In the rows, zero is written as 128.
One turn sends every row of this set to another row. A few are shown first. Where does it send the rows asked after them?
G: [113 132 163 130 131 126 162 130  92 126 149 154  94 156 136 112 129 123
 115 143  94 140 153 108 159 136 123 119 117 145 129 109 147 132 166 122
 106]
X: [126 126 100 147 118 123 106 127 123 139 131 101 116 104 154 130 110 105
 102 132 146 126 156  93 117 123 141 124 137 135  83 126 144 135 136 143
 111]
Q: [125 142 125 132 109 112 147 148 100 107 118 125 121 131 137 115 114 116
 108 180 136 145 114 129 123 125 130  91 125 121 106 125 149 162 137 117
 125]
R: [121 125 106 144 109 123  99 127 122 134 142 102 115 103 154 132 133 102
  99 129 157 129 165 100 108 119 143 122 134 130  99 127 137 139 140 137
 113]
L: [129 133 103 140 144 133 129 112 126 139 152 155 109 129 147 136 140 109
 144 116 111 142 144 113 123 162 134 143 108 129 136 151 103 141 152 144
 101]
E: [108 153 111 120 133 146 118 138 128 119 104 159 106 119 162 141 102  87
 120 124 107 121 160 147 131 132 149 121 133 135 126 114 123 160 160 141
 127]
N: [118 155 130 126 114 117 146 153 100 100 121 126 116 137 124 116 120 107
 108 184 140 136 119 136 118 125 133 102 120 126 111 131 145 154 136 115
 120]
D: [106 126 164 126 124 132 148 135  83 117 149 162  92 158 134 127 126 115
 120 140 100 141 159 111 157 127 121 119 117 139 136 107 128 143 172 129
 110]
M: [108 123 159 130 128 128 158 131  76 128 145 161  90 160 132 125 125 124
 125 140 102 136 152 114 151 128 121 119 122 149 126 105 142 129 157 129
 102]
F: [130 124 105 150 112 132 102 125 129 135 136 104 105 108 145 138 118 105
  98 123 152 125 165 103 112 115 135 117 136 134  98 127 144 142 137 151
 119]
A: [115 131 152 130 129 132 153 128  82 130 150 153 110 164 137 121 124 126
 117 139  96 128 159 113 153 134 113 117 115 152 136 108 141 131 165 120
 112]
B: [116 155 128 132 113 117 158 149 100 100 122 131 110 122 124 116 114 128
 110 175 140 142 122 127 115 130 136 104 127 115 106 125 160 166 148 119
 126]
Z: [126 131 103 132 137 127 120 117 127 143 146 155 113 128 155 134 150 107
 138 103 112 137 143 111 133 154 136 124 107 134 136 155 104 141 147 139
  90]
J: [116 157 127 131 109 118 150 149 104 102 114 126 113 138 134 116 111 118
 115 170 137 150 118 128 111 121 146  93 122 123 110 126 150 164 134 120
 124]
S: [120 128 113 149 105 115 100 124 127 131 147  99 106 103 142 145 124 105
 101 137 144 129 162 107 114 115 145 120 138 130  91 126 143 139 134 145
 106]
W: [ 81 134 115 143 154 153 130 135 106 128 146 146 111 129 136 140 108 135
 132 153 125 135  98 101 140 137 150 108 130 116 100 102 127 139 140 147
 117]
V: [135 136 104 130 130 127 120 116 124 130 163 157 104 120 148 135 135 112
 145 110 106 142 153 107 134 162 131 138 109 127 133 149 105 141 149 135
  97]
U: [141 146 104 141 137 128 124 107 127 145 159 152 115 121 151 139 140 123
 141 114 108 150 150 107 133 155 143 133 112 131 133 149 107 148 147 136
 100]
T: [ 80 146 134 146 157 145 125 107 112 116 134 162  86 108 128 122 119 117
  96 127 122 123 142 144 129 144 125 110 127 127 107 111 126 140 159 158
 119]
P: [ 97 138  93 122 123 144 138 143 109 140 124 147 109 128 153 151 125 117
 131 123 136 111 130 110 146 113 176  98 149 145 124 116 154 136 156 130
 125]

W -> P
A -> N
Now find these:
V -> G
D -> B
F -> L

One turn sends every row of this set to another row. A few are shown first. Where does it send the rows asked after them?
Fale: [151 154 147 118 125 108 107 116 124 118 141 114 130 139 142 120 126 112
 159 119 143 112 153 128 121 135 110]
Nizuk: [145 121  97 132 128 145 114 123 131 122 150 121 110 108 128 115 126 119
 122 105  95 127 130 133 132 101 136]
dofa: [108 124 143 140 143 102 147 110 123 125 130 134 142 158 130 137 121 146
 137 125 166  97 119 122 129 143 126]
nomim: [104 118 143 142 146 103 146 116 115 129 124 133 141 156 122 139 117 151
 126 129 160  99 118 131 129 142 122]
kog: [141 153 149 128 123  95 104 121 110 125 141 113 128 137 128 123 123 121
 134 109 146 109 151 134 110 128  98]
kipo: [113 128 131 146 137 147 156 118 141 123 130 128 121 115 127 117 133 141
 110 115 144 115  78 118 118 116 124]
vos: [122 127 138  89 120 137 113 132 117 139 114 131 123 126 109 133 126 104
 138 155 123 140 142 141 153 138 127]
tik: [111 112 135 130 137 126 151 104 133 121 117 152 144 155 123 149 127 130
 148 149 150 111 118 125 145 149 131]
Faduk: [103 105 136 137 144 119 149 117 116 128 111 145 142 154 111 149 119 144
 125 147 144 111 118 137 141 144 122]
Gozi: [121 120 128 144 145 161 158 121 144 117 120 126 123 118 131 117 131 142
 118 129 128 120  80 126 127 122 127]
makof: [132 126 100 127 120 135 114 123 131 133 159 120 107 103 123 114 128 116
 115  95 111 126 125 124 129  96 142]
fubil: [141 119  99 128 131 144 115 128 129 125 150 116 109 107 128 112 124 121
 120 105  96 127 129 134 134 102 141]
vateb: [147 124  97 134 124 142 113 118 134 122 153 125 111 108 127 118 129 115
 123 103  98 127 129 130 129 100 134]
nabiz: [136 128  99 130 119 135 113 120 133 129 159 125 110 105 124 118 131 112
 118  95 108 126 126 123 127  97 138]
sev: [126 118 128  96 120 134 113 144 122 143 110 139 124 140 121 129 114 114
 131 156 118 138 149 143 157 128 131]
sabaz: [112 125 140  99 117 125 111 137 103 146 114 130 123 124  95 137 123 112
 114 146 124 137 140 146 144 129 114]
Nos: [113 120 137 132 137 119 151 103 135 119 125 147 144 157 131 145 127 129
 153 140 159 106 119 118 140 148 133]
rom: [142 126  97 133 119 139 113 118 134 125 157 126 111 106 125 119 131 112
 121  98 104 127 128 127 127  99 135]
laliz: [124 130 129 151 135 152 156 109 149 113 130 134 125 118 133 121 136 136
 122 117 139 115  80 116 115 118 119]
Vupuv: [142 126 127  99 120 136 115 133 135 131 117 140 128 146 138 127 118 108
 154 154 120 134 155 135 153 131 133]
diso: [154 139 131 110 117 125 112 122 141 122 129 139 131 150 149 123 121 106
 164 139 130 122 158 126 140 129 126]
fomu: [124 143 136 126 112  89 104 138 109 146 136 131 127 142 120 126 114 128
 110 111 149 114 150 135 115 112 106]
mup: [113 119 131 103 117 119 110 152 109 153 113 136 123 136 109 129 112 124
 109 145 125 134 146 146 146 119 124]
zekod: [137 134 140  90 121 138 115 124 129 127 122 126 125 132 129 127 128  99
 160 151 127 133 148 131 152 141 130]
nufut: [118 131 130 149 135 147 156 113 145 119 132 132 123 116 130 119 135 138
 116 114 144 114  79 116 115 116 121]
dal: [111 124 141 136 140 109 148 104 132 122 130 140 143 158 134 140 125 136
 149 130 166 100 119 118 132 146 130]
bok: [141 151 136 130 112  91 105 126 123 133 143 132 129 147 138 122 117 120
 132 110 151 109 154 127 113 117 106]
Puba: [127 122 127 147 142 162 158 115 148 113 123 131 124 119 134 119 133 139
 124 127 129 119  82 123 124 122 124]
Keba: [108 107 135 132 140 126 150 111 125 125 111 150 142 154 116 151 122 136
 136 151 143 114 117 132 144 148 127]
Ker: [113 129 134 116 115  99 107 147 104 154 123 132 123 138 108 128 111 129
 100 127 138 124 146 143 129 113 113]
lerur: [154 149 135 123 114 106 109 120 136 123 140 136 132 151 150 123 122 112
 155 120 144 112 157 124 123 123 115]
Gubag: [131 125 100 125 126 137 113 129 128 133 156 115 107 104 125 111 126 120
 114  99 107 125 125 128 133  98 144]
sig: [127 144 147 126 120  94 104 129  99 138 133 119 126 131 109 130 121 125
 112 115 140 116 146 143 113 123  94]
lomo: [111 124 131 143 141 151 157 123 139 125 125 125 121 114 126 116 130 144
 108 120 139 117  77 122 122 117 127]
legu: [148 146 144 102 124 126 112 116 132 119 134 119 129 138 142 121 129 103
 169 135 136 121 151 126 137 140 124]
zofa: [135 121 101 125 130 140 115 130 128 131 153 114 108 105 126 111 123 122
 116 102 102 127 126 131 135 100 144]
Duto: [115 133 143 115 118 106 106 135  95 145 121 124 123 126  94 136 121 122
 104 130 132 128 141 148 126 124 100]
tob: [114 121 130 142 144 157 158 123 140 122 122 125 121 115 128 115 130 145
 111 125 133 120  78 125 125 120 128]
bog: [102 111 140 141 147 109 147 119 113 129 116 138 141 155 114 144 117 151
 121 137 151 105 117 137 134 143 120]
relok: [128 126 128 150 138 158 157 111 150 111 127 134 125 120 134 121 135 136
 125 123 133 117  82 119 119 121 120]

Keba -> Faduk
fomu -> bok
Now find these:
sabaz -> Duto
Gubag -> makof
kipo -> nufut

One turn sends every row of this set to another row. A few are shown first. Where does it send the rows asked after them?
sini: [150 143 123 114 132  94 117 112 126 158 117 140 130 112 119 142 134 141
 128]
vubiv: [132 119 125 118 142 146 132 123 135 131 134 105  85 151 107 118 125 125
 136]
Faned: [124 135 158 121 131 151 140 111 144 164 138 119 114 127 117 118 149 125
 117]
Tama: [122 156 123 131 140 106 122 108  98 133 137 130 148 139 105 125 123 159
 147]
lin: [125 131 125 115 137 156 139 120 124 114 121  96  94 150 112 135 122 114
 142]
gog: [112 146 129 133 120 110 114 118 127 114 136 154 136 140 108 147 112 147
 144]
musi: [138 131 125 119 117 135  88 104 103 106 117 104 129  91 137 132 136 130
 143]
Faf: [129 151 130 135 132  89 115 106 104 139 134 143 133 120 113 114 125 155
 138]
nuso: [ 99 123 150 126 128 148 110  96 106 135 144 109 148  95 132 127 127 141
 133]
Nog: [119 127 137 124 158 147 149 107 118 115 134 103 123 129 113 142 160 138
 117]
Kotot: [116 132 159 117 136 145 140 104 140 167 139 120 114 123 119 121 148 119
 128]
zenar: [128 154 121 125 116 118 118 128 143 129 123 147 127 150 111 152 112 139
 146]
kigop: [121 143 142 138 108 123 121 100  76 118 118 103 118 101 128 120 119 141
 127]
famoz: [131 130 125 120 144 149 142 122 129 131 129 101  91 148 108 115 123 116
 140]
datim: [134 140 154 116 121 148 134 111 137 169 125 110 100 125 124 110 143 119
 118]
Doda: [114 133 132 135 154 145 151 105 117 116 129 107 120 138 121 137 160 140
 114]
bem: [149 151 112 122 117 125 102 130 144 124 106 134 111 155 126 138 137 128
 142]
fumad: [122 151 130 137 101 149  96 109  99 118 121 112 129 117 139 105 113 120
 153]
berut: [143 130 130 105 130 117  95  99 117 163 121 132 141 114 110 117 143 139
 133]
porof: [140 141 120 123 122  87 117 119 128 137 116 148 119 117 124 150 121 127
 137]
kis: [127 137 151 117  98 131 110 102 122 123 103 121 106  83 126 145 120 129
 127]
sivor: [111 145 122 146 125 144 126 123 120  95 119 101 113 130 155 143 122 125
 143]
Durul: [117 151 155 135  88 141 107 122 116 102 129 115 101 123 122 131 108 146
 142]
bug: [110 154 129 130 132 126 119 109  98 122 132 123 161 152 122 138 140 135
 153]
torut: [142 128 130 127 114 142  94 117 141 139 121 114  92 104 137 105 119 139
 122]
Vusi: [115 133 150 121 144 155 137 100 112 120 136 101 131 126 111 134 161 149
 114]
bufe: [130 143 143 132  88 150  87 119 125 116 125 124 130 109 148 135 137 131
 127]

Faf -> gog
kis -> kigop
Now find these:
nuso -> sivor
bufe -> musi
berut -> bug
Faned -> Nog
lin -> datim
vubiv -> Kotot
sini -> Tama

